a =
[[-32 -70  52  -9  41 -22]
 [  9  42  -8  59  42  61]
 [ 54 -22 -16  44  31 -62]
 [ 22  40 -30  33 -78 -37]
 [-51  37 -17  73  -6  32]
 [ 40 -55 -16  51  54 -21]
 [-22  29  56  55 -48  29]]
Indices start at 1.
row 1 col 1 = -32
row 6 col 3 = -16
row 6 col 4 = 51
row 2 col 6 = 61
row 7 col 3 = 56
row 7 col 1 = -22
row 1 col 2 = -70
row 5 col 1 = -51
row 2 col 1 = 9
row 1 col 6 = -22
row 4 col 1 = 22
row 3 col 6 = -62
row 6 col 1 = 40
row 5 col 3 = -17
row 5 col 5 = -6

A =
[[  58.37   42.63 -126.35   27.28  -22.84 -100.94  141.33   -1.51    6.84
    34.88  -58.72 -119.28  -39.03  102.25   34.49]
 [  77.62   79.04  -67.49 -234.32  185.17  -30.23  -79.13  -36.00  -10.74
  -141.53  107.16   54.03 -112.19   55.09  -87.38]
 [-152.48 -136.13  265.20  102.76 -157.80   61.94 -299.74   90.25 -159.39
    14.40    4.45   29.44 -178.56 -188.98 -136.59]
 [  -6.19 -136.36   15.40   50.71  -38.66   64.62   -0.73  -31.84  -96.89
   109.41  -75.21 -104.30  -16.27 -169.04   37.53]
 [  76.51  -35.22 -170.49  -65.14   24.94  -61.88   97.92  -83.32  -50.30
    36.80  -78.35 -181.06   25.38  -24.36   41.12]
 [  55.50   12.42 -177.53   -8.41  -21.74  -63.43  210.78  -31.09   84.11
    69.23  -56.02  -29.18   82.94   59.77  108.48]
 [-114.96  121.76   44.43   72.41  -82.57  -74.40   34.15   25.47  119.02
  -110.59   -8.58  162.93  122.20  162.89  -33.87]]
Indices start at 1.
(1, 1): 58.37
(4, 3): 15.40
(6, 3): -177.53
(2, 6): -30.23
(7, 4): 72.41
(3, 3): 265.20
(4, 12): -104.30
(2, 13): -112.19
(1, 5): -22.84
(4, 13): -16.27
(2, 4): -234.32
(6, 11): -56.02
(5, 10): 36.80
(7, 11): -8.58
(1, 7): 141.33
(5, 14): -24.36
(1, 14): 102.25
(2, 12): 54.03
(4, 10): 109.41
(4, 5): -38.66
(1, 6): -100.94
(7, 7): 34.15
(2, 15): -87.38
(2, 7): -79.13
(3, 14): -188.98
(2, 1): 77.62
(5, 8): -83.32
(2, 3): -67.49
(5, 13): 25.38
(4, 15): 37.53
(2, 8): -36.00
(7, 2): 121.76
(3, 2): -136.13

x =
[[ 12  -3  24   9  17 -19  -9  10 -27   1  -5 -20 -13]
 [-13   8  33  44  17 -11 -12  26 -15  -9 -35 -12  15]
 [-22  10  83  11 -13  29  26   7 -32 -18  23   4 -21]
 [ 12 -13  11  -3 -19  16  33 -25 -13   6  -9 -28   0]
 [  8  -2 -24   2  -4   7   9  17  20  -5 -23 -12  17]
 [ 10 -23  -3 -15  13   2 -13  17  -5  27  17 -15   4]
 [ -2  15  31  -3 -20  41  20   2 -35 -14  24  -7  -1]
 [-27 -25  32  17  24 -11 -41  41 -18  41  19   8  20]
 [ -6  -5  21  42 -10  -9  18  12  -5  -7 -68 -26  20]
 [ 13  -1  20  10  -5  12  21  -3  -8 -12 -12 -20  -1]
 [ 11  -8 -21  16  -4   1  -7   3 -13  11 -24 -18  32]
 [  3   9   0   9  10 -17 -14 -11 -19   0   9   0  -3]
 [ -7  10 -16   2  24 -37 -12  23  -2  10  -7 -22  -9]
 [-13  25  -2  19  -8 -11  15 -15  17 -30 -29  10  -5]
 [ -2 -11  -4  -1   5 -14  -5 -26  12  12   9  12  -4]]
Indices start at 1.
(1, 1) -> 12
(8, 2) -> -25
(1, 11) -> -5
(14, 8) -> -15
(12, 7) -> -14
(11, 6) -> 1
(15, 8) -> -26
(8, 4) -> 17
(10, 10) -> -12
(13, 6) -> -37
(13, 4) -> 2
(13, 5) -> 24
(2, 8) -> 26
(13, 1) -> -7
(6, 3) -> -3
(3, 8) -> 7
(7, 8) -> 2
(7, 13) -> -1
(8, 12) -> 8
(2, 13) -> 15
(4, 8) -> -25
(7, 2) -> 15
(12, 11) -> 9
(12, 6) -> -17
(4, 7) -> 33
(7, 10) -> -14
(9, 11) -> -68
(11, 2) -> -8
(9, 1) -> -6
(3, 9) -> -32
(11, 5) -> -4
(14, 6) -> -11
(15, 9) -> 12
(2, 10) -> -9
(7, 7) -> 20

grid =
[[-434  354   -1  591   59]
 [ 441 -738   -4 -580 -358]
 [ 368 -698  -17 -613 -329]
 [ 270 -630 -130 -539 -285]
 [-481  432   40  464   74]
 [-450  347  111  353  120]
 [-356  531  -41  397 -133]
 [  15 -396 -378  -45  -90]
 [-450  345   46  542   78]
 [-446  533  -99  454    3]
 [-305  534  -96  466  -69]]
Rows and columns are counted from 1.
(1, 1)	-434
(10, 5)	3
(8, 5)	-90
(9, 1)	-450
(11, 2)	534
(8, 2)	-396
(2, 2)	-738
(5, 1)	-481
(11, 4)	466
(4, 1)	270
(7, 5)	-133
(4, 4)	-539
(3, 5)	-329
(8, 1)	15
(11, 1)	-305
(9, 2)	345
(2, 1)	441
(4, 3)	-130
(2, 5)	-358
(6, 5)	120
(7, 4)	397
(3, 2)	-698
(3, 1)	368
(1, 2)	354
(10, 4)	454
(6, 2)	347

W =
4,1,6,2,1,6,3,4,3,1,7
7,4,4,4,4,8,8,2,2,3,8
8,6,2,8,2,2,7,1,4,6,7
5,8,2,6,2,4,6,3,2,3,4
2,3,4,8,4,2,3,1,3,2,8
4,8,4,6,6,1,7,8,5,2,3
4,6,3,6,1,6,2,2,2,4,6
7,6,6,4,5,2,4,5,6,6,7
6,2,8,8,5,3,4,5,2,1,6
6,5,7,2,5,4,8,7,6,5,5
3,2,3,5,3,6,7,4,4,2,2
2,8,6,1,5,2,2,4,4,4,6
7,4,5,6,1,4,5,8,4,4,8
1,7,5,7,4,2,8,4,4,5,8
6,4,4,1,7,7,5,8,3,2,3
Indices start at 1.
(1, 1) = 4
(6, 5) = 6
(1, 8) = 4
(9, 11) = 6
(10, 10) = 5
(10, 3) = 7
(14, 6) = 2
(12, 1) = 2
(13, 9) = 4
(8, 3) = 6
(6, 11) = 3
(3, 8) = 1
(13, 2) = 4
(11, 6) = 6
(12, 3) = 6
(13, 1) = 7
(11, 9) = 4
(3, 10) = 6
(4, 2) = 8
(8, 4) = 4
(13, 10) = 4
(1, 7) = 3
(12, 7) = 2
(9, 4) = 8
(6, 1) = 4
(15, 1) = 6
(13, 3) = 5
(7, 4) = 6
(10, 1) = 6
(3, 7) = 7
(1, 2) = 1
(3, 11) = 7
(10, 5) = 5
(7, 3) = 3

data =
-154   -51  -408   224  -432    46  -383   291
-369   218  -651   403  -658   243  -667   512
-481   246  -621   396  -617   298  -660   503
-353   221  -646   429  -658   233  -661   526
-291   102  -483   296  -546    60  -428   447
-323   200  -580   426  -637   206  -583   514
-272    48  -520   378  -543    96  -468   451
 183  -254   356  -529   348  -325   355  -552
-217     7  -545   390  -571   172  -511   410
 176  -371   361  -473   363  -307   423  -562
 126  -130   328  -492   311  -306   258  -494
   5  -152   275  -419   303  -295   252  -439
 125  -244   337  -490   354  -316   329  -521
-374   217  -625   376  -653   245  -655   502
-172   -34  -412   139  -459    37  -380   285
  49  -221   345  -427   358  -308   325  -482
Rows and columns are counted from 1.
row 1 col 1	-154
row 8 col 7	355
row 9 col 5	-571
row 13 col 6	-316
row 1 col 8	291
row 12 col 1	5
row 13 col 1	125
row 16 col 7	325
row 9 col 8	410
row 7 col 7	-468
row 4 col 1	-353
row 15 col 3	-412
row 12 col 3	275
row 4 col 4	429
row 2 col 7	-667
row 16 col 6	-308
row 10 col 5	363
row 6 col 5	-637
row 14 col 5	-653
row 4 col 8	526
row 16 col 5	358
row 15 col 8	285
row 5 col 4	296
row 16 col 1	49
row 7 col 8	451
row 9 col 3	-545
row 3 col 6	298
row 6 col 6	206
row 10 col 1	176
row 13 col 7	329
row 11 col 7	258
row 12 col 4	-419
row 7 col 5	-543
row 4 col 7	-661
row 2 col 4	403
row 9 col 7	-511
